In the data rows, zero lies at 4.5, halfway between 4 and 5.
Some points, one per row:
[5 3 5 4 5 6 5 3 6 5 3 7 5 4 2 2 6 2 4 5 4 4 6 5]
[5 1 6 3 4 8 3 3 6 4 7 6 7 3 4 5 6 5 4 7 6 4 4 5]
[2 6 7 5 1 4 2 3 5 5 6 4 3 4 5 6 4 6 3 4 5 3 4 4]
[5 5 9 2 3 7 2 4 7 4 2 7 8 7 8 2 9 3 1 4 3 7 4 0]
[4 7 3 6 3 1 6 8 2 5 1 4 2 3 4 4 3 4 6 4 3 5 6 7]
[6 6 4 7 5 2 6 5 4 3 5 4 1 3 5 7 2 5 2 1 4 4 5 6]
[2 3 8 2 4 4 8 3 6 2 2 3 7 6 4 7 4 4 5 5 4 8 5 5]
[5 4 6 4 3 3 5 0 5 4 9 2 5 5 7 5 4 8 6 5 4 7 3 5]
[7 4 0 6 6 2 7 7 1 6 5 3 2 5 5 2 5 5 6 7 4 5 5 5]
[5 4 1 6 5 5 4 5 6 6 5 3 6 2 3 0 5 5 5 8 5 4 2 5]
[4 6 2 4 6 3 3 5 6 6 4 4 4 4 3 0 5 3 5 7 4 5 3 3]
[6 1 5 6 3 4 5 6 3 3 9 3 5 2 9 9 2 7 6 4 4 6 3 1]
[5 2 6 4 4 5 3 3 6 5 7 3 7 7 3 6 7 6 4 5 8 5 3 4]
[3 2 4 4 3 7 5 5 5 3 6 2 6 5 3 5 6 4 4 5 4 7 4 1]
[5 3 8 4 4 6 2 4 6 5 5 7 5 5 6 4 4 3 4 4 7 4 5 4]
[6 2 5 6 7 3 2 3 4 6 6 6 5 4 4 5 6 5 4 4 6 6 3 4]
[6 4 4 8 4 3 2 5 2 5 6 5 3 3 6 6 2 6 7 2 5 4 3 5]
[6 3 4 4 5 6 5 3 5 5 5 4 5 5 4 3 4 2 5 6 5 2 5 6]
[5 5 1 2 4 6 5 5 7 4 0 4 7 3 5 3 5 1 2 5 2 4 4 4]
[3 1 7 3 4 5 7 8 6 4 7 4 8 5 5 6 8 2 2 3 4 8 4 1]
[4 5 8 3 3 6 4 8 5 5 2 5 6 7 5 5 6 2 4 5 3 7 5 3]
[5 5 2 4 5 5 4 5 7 5 6 5 5 7 4 6 3 3 7 6 5 2 4 6]
[3 7 3 5 6 4 5 5 5 6 4 6 3 5 3 3 5 2 7 5 4 1 4 6]
[6 2 5 5 2 4 4 4 4 4 7 3 4 2 7 6 2 7 6 4 5 8 5 3]
[7 7 2 5 5 4 4 5 6 6 2 6 6 5 3 3 5 3 4 3 4 3 6 6]
[5 3 4 7 4 0 5 5 2 5 5 2 4 4 8 7 3 7 3 5 4 7 2 3]
[4 7 6 2 7 5 3 7 5 5 2 8 4 7 3 0 6 5 3 5 4 3 7 7]
[6 6 2 7 4 3 2 3 2 6 6 4 1 3 3 8 0 7 4 5 5 4 3 6]
[6 5 4 6 8 5 2 5 3 5 5 6 6 5 4 2 5 5 4 5 6 4 4 4]
34 more points follow, each with its number after it:
[3 6 2 5 6 5 4 4 3 6 4 7 3 3 4 3 4 6 5 4 5 4 4 2] 0
[6 5 6 5 3 3 5 4 1 6 4 3 2 4 6 2 2 8 7 3 5 2 5 7] 1
[5 8 5 7 9 1 8 2 3 3 3 2 0 3 3 7 2 5 9 3 2 6 6 7] 2
[1 7 3 2 6 7 6 6 7 4 1 6 7 5 4 5 6 2 3 4 2 6 4 6] 3
[5 8 1 5 5 2 4 4 4 4 3 4 0 3 3 3 1 6 6 4 3 2 5 9] 4
[3 6 6 6 5 4 3 4 5 3 3 4 7 5 5 5 4 7 4 6 4 5 4 4] 5
[2 2 5 4 5 7 5 2 5 6 4 3 6 4 3 4 4 1 4 5 6 4 6 4] 6
[5 2 7 6 4 5 3 4 5 3 5 5 7 3 5 5 5 5 4 3 7 6 3 3] 7
[6 6 1 7 4 1 4 5 2 3 5 2 5 4 7 3 3 7 5 6 5 5 6 5] 8
[7 6 5 6 5 6 3 4 5 6 3 6 4 6 6 2 6 3 4 4 6 1 4 6] 9
[3 4 7 6 2 4 6 5 3 3 5 2 5 6 6 9 4 6 6 6 4 6 6 3] 10
[2 2 6 5 4 7 1 3 5 6 5 4 6 4 3 4 6 5 4 5 5 2 7 4] 11
[5 4 6 6 3 2 3 4 3 3 6 3 1 3 9 9 3 6 6 3 3 9 3 5] 12
[4 7 5 6 3 3 4 6 4 6 3 5 6 4 3 6 4 5 3 3 4 5 4 3] 13
[4 4 9 6 2 6 6 7 4 5 7 2 4 6 8 8 3 5 4 5 4 3 4 3] 14
[3 5 4 6 7 5 4 5 5 6 2 7 4 5 3 4 5 2 5 5 4 2 5 5] 15
[3 6 5 4 4 5 6 5 6 3 5 3 7 5 7 8 2 4 5 4 5 6 5 2] 16
[6 5 0 3 6 5 4 5 4 6 4 5 3 6 2 3 4 2 3 4 4 2 4 4] 17
[6 5 2 7 4 5 2 6 3 6 3 6 4 4 5 0 6 4 4 5 6 3 3 5] 18
[3 7 4 4 5 5 6 5 6 6 1 8 5 7 4 3 6 3 5 6 1 4 6 5] 19
[5 4 7 6 2 3 5 5 5 4 6 1 4 5 6 5 5 6 3 4 7 3 4 2] 20
[5 3 7 3 4 9 2 5 6 8 3 7 8 3 2 1 9 1 3 4 5 4 5 5] 21
[6 6 4 4 5 6 5 4 6 7 3 5 5 5 3 2 5 2 3 7 5 2 6 8] 22
[4 5 4 3 4 5 4 5 7 5 3 5 5 7 2 1 6 3 3 5 4 2 6 6] 23
[5 5 8 6 5 4 6 6 3 3 5 1 2 4 8 6 3 4 7 7 1 9 4 1] 24
[4 3 7 4 3 5 4 5 4 3 4 6 4 4 4 5 5 5 4 4 3 4 5 2] 25
[5 8 1 3 6 5 6 6 6 5 3 9 3 5 0 1 6 3 5 5 3 3 7 8] 26
[4 3 6 3 5 6 5 4 4 2 6 4 4 7 7 5 6 3 5 3 4 7 4 2] 27
[4 6 1 5 5 6 4 5 5 4 3 7 1 5 4 6 6 3 4 2 3 4 5 4] 28
[5 5 4 3 5 4 3 5 6 4 3 6 6 3 4 3 5 3 5 5 4 3 3 4] 29
[5 3 3 4 5 5 5 5 3 5 5 5 4 2 5 5 4 5 4 3 3 6 4 4] 30
[3 4 7 4 3 3 4 6 1 5 5 3 5 6 7 9 4 2 4 3 4 4 7 2] 31
[4 5 9 3 4 8 6 5 5 3 3 8 6 5 6 2 6 4 6 4 1 5 6 6] 32
[3 7 6 3 5 6 2 3 7 5 4 7 7 6 3 4 7 4 3 2 6 4 7 8] 33
Which two of these numbered points are nearest to each point below, looking only along the 7 directions in which the first points spread most? Their numbers follow each, nearest first.
[9 8 0 8 8 3 4 1 4 5 5 3 1 3 2 3 2 4 6 5 4 1 2 9] > 4 1
[5 3 6 7 4 4 3 3 3 5 9 4 3 1 7 8 5 6 4 2 6 4 1 5] > 20 7
[5 7 0 2 6 5 3 2 7 3 2 7 7 4 2 4 7 3 6 6 4 2 5 6] > 22 23
[4 5 6 5 3 5 3 6 3 3 4 5 5 5 4 6 5 4 4 5 6 2 6 4] > 25 13
[5 6 5 1 5 6 5 6 4 5 4 5 5 7 7 6 7 2 2 5 5 5 6 2] > 32 25
[2 3 6 4 4 6 5 2 5 4 3 6 7 5 3 3 8 3 6 7 5 5 5 3] > 6 11
[4 4 9 5 3 2 7 3 3 3 6 1 5 5 6 7 5 5 2 3 4 6 7 5] > 10 14
[4 4 7 3 5 6 6 4 6 4 3 3 5 4 4 5 5 3 5 6 6 6 7 4] > 6 27
[5 6 5 7 6 1 9 4 2 3 3 2 1 5 8 7 0 8 7 4 4 5 5 7] > 2 1
[5 1 6 6 4 3 6 6 3 4 4 4 5 4 7 4 3 4 5 4 5 5 6 3] > 30 20
[3 8 4 5 3 3 5 5 4 5 4 5 3 4 4 6 4 6 6 4 2 5 5 3] > 13 5
[6 9 0 8 7 3 6 6 2 4 3 4 0 5 4 2 1 7 8 4 1 3 4 6] > 4 8
[5 2 5 5 4 6 5 5 5 5 4 6 6 4 7 7 6 4 3 2 2 6 4 2] > 25 27
[3 6 2 2 6 8 5 6 4 7 3 8 5 6 0 3 7 2 4 3 4 3 4 6] > 15 23
[5 2 7 4 5 5 6 5 5 3 5 3 9 5 7 5 5 3 5 6 5 8 3 3] > 27 7
[5 2 3 4 5 6 1 4 7 7 7 5 7 4 2 7 6 6 3 6 7 4 4 4] > 11 7
[5 4 7 5 2 2 6 3 3 1 6 2 2 5 8 9 3 8 6 3 4 6 6 3] > 12 10
[6 5 7 3 3 5 4 4 5 3 4 4 6 5 4 6 6 6 4 6 5 7 5 2] > 27 5
